(in the rows, 128 means zero)
One turn moves every row onto another: examples first, then more rows asked:
k630: [118 103 149 106 156 139 116 121 145 157 126  84 142 134 125 138 113 151
 130 157 171]
k893: [118 125 139 116 161 157 110 127 161 146 100 116 139 149 162 132 112 112
 121 159 168]
k858: [112 113 143 112 148 134 120 116 149 156 140  82 149 133 130 130 115 142
 139 154 176]
k158: [106 141 139  98 136 126  64 120  91 143 137 142 130 134 116 119 130 121
 137 106 136]
k330: [115 142 144 115 162 165 108 120 158 137 104 126 132 146 168 137 121 105
 119 139 161]
k235: [132 104 131 128 126 131 167 121 123  97 174 131 146 133 135 130 111 131
 104 152 117]
k229: [145 153 109 161 167 123 144 153 113 117  96 157 130 117  95 127 148 118
 114 152 116]
k570: [124 149 121 161 150 108 132 126  96 146 136 139 107 100  81 121 168 127
 112 153 125]
k379: [141 133 115 162  80 111 128 101 132 147 143 108 119 119 115 145 127 139
 158 122 120]
k675: [134 116 128 147 145 144 175 130 139 112 122 134 158 146 144 123  96  99
 113 157 114]
k640: [137 158 103 114 154 124  73 160 131 138 104 159 123 146 127 127 141 118
 109 130 131]
k941: [133 147 119 156  87 124 110 100 134 135 143 118 114 115 112 150 143 146
 166 109 127]
k981: [102 133 147 102 142 138  67 125  89 139 131 147 123 138 114 125 131 125
 132 105 120]
k558: [134 116 128 149 151 140 165 131 154 133 114 121 155 153 137 123  91  96
 108 153 110]
k372: [130 132 121 152  83 117  98  98 151 152 145 111 110 130 117 146 135 142
 160 122 131]
k918: [124 111 129 138 122 127 169 116 128 101 183 129 149 131 125 121 114 121
 114 152 115]
k385: [126 152 113 108 156 137  67 150 122 128 101 167 127 146 127 125 138 115
 123 126 134]
k299: [133 132 131 157  84 125 122  81 143 137 144 108 114 124 124 148 124 136
 160 121 137]
k247: [154 156 112 156 167 127 153 140 116  97  97 155 135 121  97 133 136 118
 112 135 120]
k862: [124 139 123 161 152 118 137 137  96 149 133 137 104  99  95 129 168 132
 101 159 116]

k379 goes to k941
k675 goes to k229
k981 goes to k630
And these:
k640 goes to k330
k858 goes to k918

One turn moves every row onto another: examples first, then more rows asked:
k42: [115 103 130 162 120 131 150 134 107 154 117 149 104 161 110]
k284: [150 130 107 114 144 152 154 130 142 124 183 132 141 114 147]
k710: [125 129  96 102 137  80 119 154 123 145 185 121 135 148 126]
k114: [172 126 115 134 155 122 172 137 106 142 139 143 102 121 144]
k205: [108 110 134 132 123 125 163 122 108 160 116 117 131 153 111]
k978: [188 109 134 129 150 137 141 108 123 149 137 141 128 148 145]
k678: [144 118 137 161 162 109 149 151 121 166 132 135 101 170 116]
k454: [145 142  86 150  96 120 147 140 141  98 157 132  97 122 145]
k846: [126 145 151 144 121 107  86 141 137 105 138 149  84 128 132]
k94: [143 148 121 136 116 120  76 111 113 137 185 143 118 146 117]
k526: [128 122 129 165 104 146 150 144 137 152 111 159 122 153 129]
k503: [154 131 138 167 147 124 143 156 147 162 124 146 116 167 134]
k438: [ 81 106 135 141 138 116 103 120 135 158 127 148 114 122 155]
k126: [143 106 109 146 167 141 136 107 108 100 173 147 111 146 131]
k724: [136 103  81 146 129  92 141 151 139 119 140 125 159 127 155]
k502: [124 161 151 119 111 110 101 147 155 116 139 131 108 111 141]
k682: [121 127 133 136 106 139 161 134 140 159 107 127 149 145 130]
k106: [138 164  96 141 122 118 113 118  99 108 171 124  94 122 115]
k778: [183 111 125 125 143 136 155 132 119 166 155 146 108 130 141]
k696: [145 137  99 150 138  95  96 143 140 101 152 158 137 172 148]
k363: [138 108 104 131 142  90  88 136 122 132 181 147 124 179 121]
k822: [ 79 109 134 137 136 114 110 126 137 163 129 143 115 115 156]
k228: [143 169 117 146 122 117  86 104 121 103 154 140 136 146 138]
k548: [ 83 114 131 146 137 116 107 122 138 152 120 150 116 120 161]
k220: [114 128 156 123 132  97  87 124 119 118 149 126  84 134 112]
k163: [149 123 100 113  87 126 136 127 149 136 181 107 117 123 132]
k145: [141  67  89 151 131  99 114 139 125 138 163 140 136 151 132]
k711: [126 186 104 132 125 102 117 124 110 107 158 125 129 118 137]
k970: [114 143 156  99 121  97 102 130 136 130 149 107 107 116 124]
k19: [156 161 113 125 109 137  90 103 129 120 170 119 129 132 127]
k957: [ 80 116 131 140 135 115 114 128 141 155 122 146 117 114 161]
k715: [104 118 135 149 138 108 125 144 159 147 100 145  89 147 129]
k769: [141 107 115 111 162 141 143 104 117 124 185 122 133 134 127]
k39: [177 123 123 135 164 123 160 110 109 125 121 137 120 138 151]
k841: [131  82  83 131 131  89 139 150 123 142 163 119 143 128 136]
k313: [132 157  90 122 133  84 126 162 143 112 155 132 148 142 152]
k592: [103 115 142 120 136 109 126 135 163 167 108 122 108 143 124]
k437: [151 140 142 146 149 120 155 149 152 165 119 122 140 158 138]
k244: [139 127 140 139 163 106 160 142 127 168 126 108 126 161 121]
k293: [154 161 102 136 104 136  98 125 122 127 182 136 101 123 118]
k771: [141 164 106 128 127 119 106  96 105 102 157 109 121 133 120]
k433: [101 107 142 134 144 104 120 130 152 154 103 132  96 153 119]
k387: [152 130 102 151 150 152 146 134 134 100 170 159 118 125 152]
k672: [144 116  98 159 120 112 124 102 116  81 144 126  98 155 133]
k215: [146  99 112 121 110 119 114  87 125 119 169 101 118 157 118]
k460: [126 163 106 121 117 104 109 131 102 143 192 128 111 120 116]
k6: [106 125 135 134 129 112 130 151 172 160 105 138 103 136 136]
k211: [148  87  89 165 129 103 116 140 141 114 140 143 151 150 152]

k387 goes to k126
k6 goes to k715
k696 goes to k363
And these:
k771 goes to k19
k672 goes to k215
k841 goes to k724
k228 goes to k94
k970 goes to k502
k822 goes to k957
k682 goes to k526
k39 goes to k978
k678 goes to k244

